rotation ticks, each row followed by its count of ticks
The counts run from 0 to 336.
[149 116 141  71 167 173 106 181 118 156  91 130 139 133 133 123 126 157
 113 127  86 118 130 138 138  80  91 151 122 113 101 157 138 126 119 141]  51
[171 112 122 115 134 160 120 137 156 116 138  88 189 187 161 136 143 138
 177 133 149 133 142 122 107 143 129  75  89 124 141 130  88 140 153 111]  115
[164 146 125 110 141  84 156  80 106 131 117 152  96 135 131 106 138  90
  82 141 111 104 127 170 120  88 176 120 109 106  96 116 137 117 127 165]  323
[145 129 135 102 185 103 175 187 159 139 138 146 149 124 126 112 131  64
 138 156 126 125 116 120 106 116 140 161  95 131 110 141 141 130  79 141]  90
[ 99 146 115 158 114  94 124  56 121 115 120  86 139 106 116 131 122 129
  89 118 151 101 109 163 174 129 113 126 172 156 151 164 135 125 142 142]  214
[ 99  88 136 138 100 121 136  72 152 119 133 118 130 133 128 123 102 134
 119 144 115 130 138  76 118 179 142 117 134 152 164  83 161 101 149  70]  186
[144 161 146 164 156  89 186 134 116 119 130 153 109  55 101 118 115 109
 103 139 115 133 125 143 128 202 142 107 135 146 151 136 121 128 121 122]  169
[140  99 106  93 147 100 101 114 135 118 102 131  97 173 153  95 125  76
 146 116  98 115 166 132  95 129 138 101  96  82 117  95 127  87 108 102]  335
[ 97  89 111 177  97 115 100  72 106 118  98 105 140 109 110 137 136 163
 144 130 141 141 106 128 154 135  91 112 194 120 103 147 145 118 139 114]  218
[114 128 131 148 141  87 157 128 118  98  96  89 171 145 143 104 195  72
 145 151 126 139 138 124 105 119 114  97  91 112 107 144 104 161 124 133]  103
[151 140 164 175 147  79 203 136 116 130 135 162 119  59 110 127 123 102
 103 143 129 126 121 141 139 182 144 116 136 148 160 134 125 133 140 125]  170
[128 164 138  79 186 146 120 149 132 145 113 119 129 127 126 105 114 163
  93 135  87 103 143 153 122  79 114 150 110 127  97 174 156 124  90 151]  53
[119 124 100 117 153 134  92 109 127 147 138 106  82 169 119  94 132 163
 153  80 120 160 178 135 109  74  93 113 135 118  81 107 133 116 135  99]  299
[139  93 109  76 152 156 109 166 157 144 114 119 106 171 108  90 103 144
 123  96  94 137 130 116 134 100  79 157 108 119  99 113 150  80 123  91]  44
[124  98 106 121 108  73 118  83 104 144  93 105  88 142  94 115 154 160
 110 130 103 135 138 149 115 111 122 127  84  67  99 129 141 102 154 135]  30
[125 168 126 137 126 148 109  78 115  83 105 142 104 149 171  99 143 117
 155 122 131 123 129  90 144 169 124  52 131 140 100 107 108 120 147 134]  145
[133 136 147 165 107 100 158  84 102 128 105 152 110  68 116 135 127 140
 115 166 117 139 108 110 129 201 142  94 117  97 140 132 133 108 144 141]  174
[146 119 118 154 102  99 144  43 111 107 107 121 145 106 149 135 147 112
  93 150 132 113 138 110 137 186 164 109 123 149 153 100 124 100 164 124]  179
[141 179 159 135 129 126 201 117 133  94 132 138 127 128 126  85 145 103
 116 135 147 103  85 114 156 135 132  91 111 186 115 146 130 162 152 152]  135
[ 96 136 148 109 116  90 147 105 109 163 128 120  85 128 130 115 181 148
 107  97 134 128 125 125 148  79  96 167  90 110  93 132 153 155 164 152]  286
[123 139 101 112 164 130  93 110 140 144 159 110  67 173 122  94 104 145
 141  68 128 142 172 135 109  76 104 110 135 125  99 107 134 120 129 101]  300
[119  96 106  81 128 118 107 146 135 162 163 139  88 147 159 149 123 100
 120  92 105 140 174 123 117 101 166 141 187 122 161 105  99 137 156 103]  4
[172 134 141 132 168 149 174 195 154 122 151 140 138 133 112 117 138 140
 165 105 155 109 118 132 136 165  85 122  82 146 108 159 121 145 128 123]  125
[104 137 174 111 155  97 159 170 133 125 106 150 150 112 147 128 168  95
 140 166 119 113 121 115 116 136 130 139  71  78 111 149 132 146 104 162]  96
[169 134 132 104 122  88 153  98 106 128  97 159  97 139 122  88 130  68
  83 141 104 118 110 161 127  78 181 113 122 103 113 108 124 120 146 160]  324
[159 140 141 111 159 114 149 167 129 148 111 124 139 124 151 143 132  83
 160 196 121 120  98 104 104 117 139 111  64 131 143 138 143 136  96 194]  93
[142 145 154 101 150 110 149 169 127 133 104 132 127 118 139 132 130  92
 154 185 116 124  85 116 103 128 134 112  67  95 141 155 135 132  90 187]  94
[175 137 149 110 136 120 149 132 111 165 121 173  79 113 104 123  99 132
 113 152 107 133  91 157 129  82 150 109 116  80 111 132 144 116 126 173]  318
[112  93 146 117 125  69 150  87 132 134 109 155  99 165 123  89 127  89
 113 147  92 121 141 128 102  93 163 106 123  94 109  96 163 130 129 107]  330
[122  93  95 150  98 138  85  79 140 132 136 130 150 141 147 151 116 128
 144 105 170 116 104 120 184 129 112 143 191 142 112 107 136  88 151 109]  223
[148 105 116  71 170 123 121 160 178 134 148 164 147 169 141 138 104  99
 150 151 117  81 130 151  95 130 175 128 130 116 131 147 127 132  91 121]  83
[105 115  92  96 138 156 100 159 139 144 155 139 116 101 109 135 108 117
 156 121 132 138 101 107 132 149 118 183 213 151 116 140 134 105  83 112]  233
[128  98 141 111 130 152 117 129 158 133 140 122 145 121 168 154  97 138
 113 105 114 104 144 101 154 189 111 149 133 158 204 121 135 105 155  85]  193
[128 151 101  64 134 125 161 148 131 148 162 101  86 113  81 106 156 139
  93 102 138 132 114 140 116 122 135 196 106 136 128 161 122 136 127 153]  278
[ 86 110 104 174 104 103  87  53 126 115 121 108 124 116 101 135 124 167
 150 122 144 119 115 142 150 145  97 117 183 124 104 152 160 112 126 112]  219
[149 125 127 103 156  96 141 163 102 185 145 133 103  90 122 164 146 159
  94 121  98 140 165 162 120 109 135 175 104  85 139 141 116 127 141 153]  17
[115 122 137 150 129 125 123 107 143 112 119  96 173 172 144 123 164 127
 177 142 145 165 137  97  95 132 105  89  72  90  92 116 110 123 136 110]  109
[102 138 160 152 145 113 142 151 123 138 113 108 139  60 122 143 115 151
 106 109 120 112 113 137 176 161  59 161 133 128 160 181 142 119 129 133]  205
[108 106 108 115 139 147  94 117 119 142 124 113  95 169 119  93 141 162
 153  92 119 171 161 121 116  67  87 108 149 104  74 108 131 128 144 100]  298
[118 135 180 151 156  88 135 118 130 150  98 151 136 140 135 128 121 113
 108 137 124 112 109 166 166  39 110 119 122  96  88 140 157 139 137 156]  62
[115  98  95 126  99  84 100  85 130 151 156  97 138 138 155 163 158 101
 133 106 166 147 156 141 120 102 154 145 149 108 148 114  89 130 163 123]  258
[117 121  88 118 163 121 115 156 134 163 168 138 124  90 137 163 118 115
 156 111 146 119 124 117 138 128 118 189 190 179 120 138 156 118  88 138]  235
